One vector is turned by the same rotation once a tick. Each row is the vector after some number of ticks, and that number follows the row.
The counts run from 0 to 346.
[  2  -8  17  -2   1 -10  10 -47   4  18   4 -14  36   5   1  -8 -14 -14
   9  -5 -22  47  10 -32  22  -2  -9   9 -31   7   6   1  17]  340
[ 14  -8   1 -14  14   6  23 -41 -18  50   0   5  28  15  -5  -5 -13  -5
  -2   0  11  31   8 -22   5 -16  11   7  -7  37   2   4  14]  197
[  7  35 -11  -5 -14 -10  39  -7 -28  28   7 -24  24  23   0 -37   3  -3
 -10  -2 -19  10  36  16  11  27   0  -1   4  11  -4   6   5]  301
[ 25  -5 -18  -9  -3  12  38 -39 -16  28  -9  19   9   3 -30 -28  -6 -12
 -28 -25  -7  21  21  -5   3  -5  17   4  -8  -5 -19   6   7]  218
[ 36 -16  28  -8   5 -14 -16 -28 -16   2  -3 -11  32  -3   0 -23   4   9
 -32  14   7  23   9 -29   9  25  -4 -29   3 -10  10  31   8]  259
[ 17  15  -2  21 -18 -14  17 -38 -20 -23 -23  -9  20 -29   7 -33   2  -3
 -12 -12 -18  -6  34  -3  12  35 -10  14  -8  -3  11  -3 -14]  147
[  9  17  -6   4  -4 -24  22 -30   2   1  14 -26  37  -1  17  -1  -3   1
  -2  10 -34  41  24 -26  -9   5 -24  17 -21   7  22  20 -10]  171
[  1   2   3  -4 -36   2  19 -30  -9 -16  -6  -8   6   1 -10  15  17  10
 -17  24 -11  20  -1  -9  36   2 -37  41 -10  14  23  17  15]  19
[ 28   0  30   7   9 -24   9 -44 -19  16  -9   6  18  21   8 -26  27  13
 -18  -9  24 -13  36  -2  25  24  -5  -4  -1   5   1   7  10]  278
[ 28  22  -5 -35  12   2  24 -13 -25  23  21  -6  32  15  -5   6   7 -16
   4  26   8  23  30 -18   3   4  -5   2   4  26  32  16  -3]  178
[ -7  22 -13  29  -4  24  34 -24 -32  20 -11 -11  18  12  -4  -3   8  23
  -7   6  15  -4   8   2  23   2 -14  20  -5  31  -7  12  28]  287
[  8 -20  39  -2 -20   1 -16 -34   0  10   5 -27  35   4   8 -25  -7 -12
 -11  -3 -20  33   8 -28   9  -2 -12  14  -8   5  20  15  14]  338
[ 19  30  -2  29 -25  21  10 -27 -39   3 -19 -20  10  -6  -3 -32  -7   5
  -6  -3   3 -10  21   5  36   5   4  14  18  15  20  18  -3]  144
[ 32 -10 -21  13 -30 -14   7 -30  -2  -8 -15 -10  27 -22 -22  22   3  10
 -30  11   2  27   0 -35   3   0 -19   0  -1  -3  19   2  -5]  251
[ 28  29 -14  -2  -2   8   7 -16 -20  20   1   0  12   9 -30  -9 -22   5
 -15  24 -17  41 -10  -2  45  15 -10 -14  -4  -2  -2  35   0]  242
[ 13  17  -2  -5 -27  -8  32 -11  -6  -1   9 -18  18   1  10  10   6 -16
  -3  -7  -2  37  31 -18  27  -3 -27  24  -9  15  46  -4  -5]  22
[ 28   0  -4 -12  -8  19  25 -38  -8  25 -10  28   5  16 -43 -34  11 -12
 -30 -13  -8  10  28  -3  15  -7  12   7   0 -12 -20  15   6]  219
[ 30   7 -19 -15  -5  18  21 -23 -19 -16 -15   0  28 -14 -23  -7  16  -3
 -26  27 -22  -3  17  -6  -4  14   2  31   4  -5  19  42   9]  161
[  0  11  14  22 -24  39   8 -23 -22   2  12   1  21 -18 -16 -35  18   8
 -19  16   8  -6  17 -42  -9   6 -21   5  12  20 -17   1   7]  58
[  7  16  10  22  20   6  11 -15 -21  25   9 -15  46  19  12 -38  -2  -1
  -6 -10   2  -3  34 -10  11  26  -2 -13 -14   7   0  11  32]  281
[  4  11 -19 -14  -1  13  19 -18 -26 -17  -8 -13  31 -23  -8  -5 -16 -14
 -13  -3 -28  28  -1 -11  24  22 -22  25 -26  13  24   9  30]  16
[ 10   9  -4   7 -34  28  16 -14 -26 -15   0  10   7 -29 -26 -35  -1   1
 -44  -3 -17  11  10 -14   1  18 -37  10  -6  -4 -19   7   7]  226
[  1 -39  -2   5  -2  21  14 -15  -8  16  -1 -19  31  17 -30 -11  16  13
 -34  18  15  11   2 -33  -2  29 -17 -13  -5  -3   2   9  35]  116
[ 31  41 -27  -5 -24 -12  11 -17 -23   0  -8  -5  25 -11  -2  -5  -6  -7
   0  16 -25   8  13  -3  37  -3 -10  24  10  23  32  13   4]  165
[ 17  -7   5  40   7  -7   6 -46  -2  25 -19  -6  37  11  15   7   1  23
 -10 -13  20   7  19 -18  19 -13  -2  13  -9  12  19  18  12]  274
[ 14  13  19 -26  -9  12  11  -5 -15   8   9   0  13  21   5 -33   3  -9
 -11  27   4  25   0 -30  35  21  -8   4   8  29  18  24  19]  33
[ 18 -19  -6 -24 -33 -20  -1 -44   8   7 -14 -17  30  -2  -6 -28  -2   2
 -32  12 -37  13   8   0  -1  16  -5  25   4  -3  16  23 -12]  317
[ 28  34 -13  -3  -3   6  16 -29 -24  17  11   4  20  -2 -53  -3  13  -2
  -6   3 -16  11  17   0   9  -7 -14  -2  -7   1 -34  -4  18]  75
[ -5  -5   8  31 -22 -11  15 -48 -18  35 -11 -29  11  32   4 -22  -6  19
  -8  -7   2  16   8  -8  40  13  10  -9  -4  12 -12   6  16]  131
[ 16  44  -5  -1 -15  34  21  -1 -27  20  13   9  11  -2 -25 -43 -13 -16
 -22 -13  -8  12  20   1  25  10 -14  -2   1   8  -5   4   0]  223
[ 15  12  10  18 -31  17  -2   3 -19 -11  16 -22  20 -17 -12  -8  -5  16
 -30  22   0  29   3 -30  10  19 -43 -11   6  -1  14  25   3]  247
[ 29  10   6 -21 -23  -1   0 -22 -17   8   0 -11  35 -20  -4 -10 -13 -24
   3  -4   4  20  15 -21  27  -2 -15  14   5  22  51 -15 -14]  334
[ 23  -3 -13 -24 -13 -33  27 -39  -4   3   1 -15  34   4  -1  10  20   1
 -15  26 -25  31  15 -24 -17   3  -4  18  -5   9   8  12  12]  173
[ 14  20 -20  -7 -23   6  19 -11  -2  12  -1 -21  35 -13   5 -20 -20  -9
 -14  -5 -21   6  29  -1   0  13 -16  19  10   7  45  11 -35]  314
[  8   2  -7 -12 -25   6  14 -26  -5 -21  -6  -5  18  -4 -20   8  17  -1
 -16  14 -27  11   7 -15  29  10 -37  44 -21   2  22  10  25]  18
[ 30  -5  -2  30   5 -19  15 -43 -10  27 -23  -8  35   6  20  -1  -4  14
  -3 -17  22  15  17 -12  26 -11  15   1  -7  18  11   5  13]  275
[ 22  19   6   8 -32   6  22  -5 -11  21  15 -17   3  12  -2 -16  -7  -5
 -31 -11  -2  44  31 -12   1  -2  -4 -13  14 -11  18  32 -29]  235
[ 11 -21  44 -12 -17  -4 -15 -40  -9  -3  -5 -14  24 -17  13 -33  -2  -5
 -19  -1 -11  30   6 -28   7  11 -19  18 -11   9  22   9   0]  337
[ 32   9  16   2   0  -3  -1 -42 -22   7   6   9  23 -13 -14 -47  11  -3
 -26  -5 -21  10  29  -8 -21   8   1  -6  -1 -11 -29  15  -3]  70
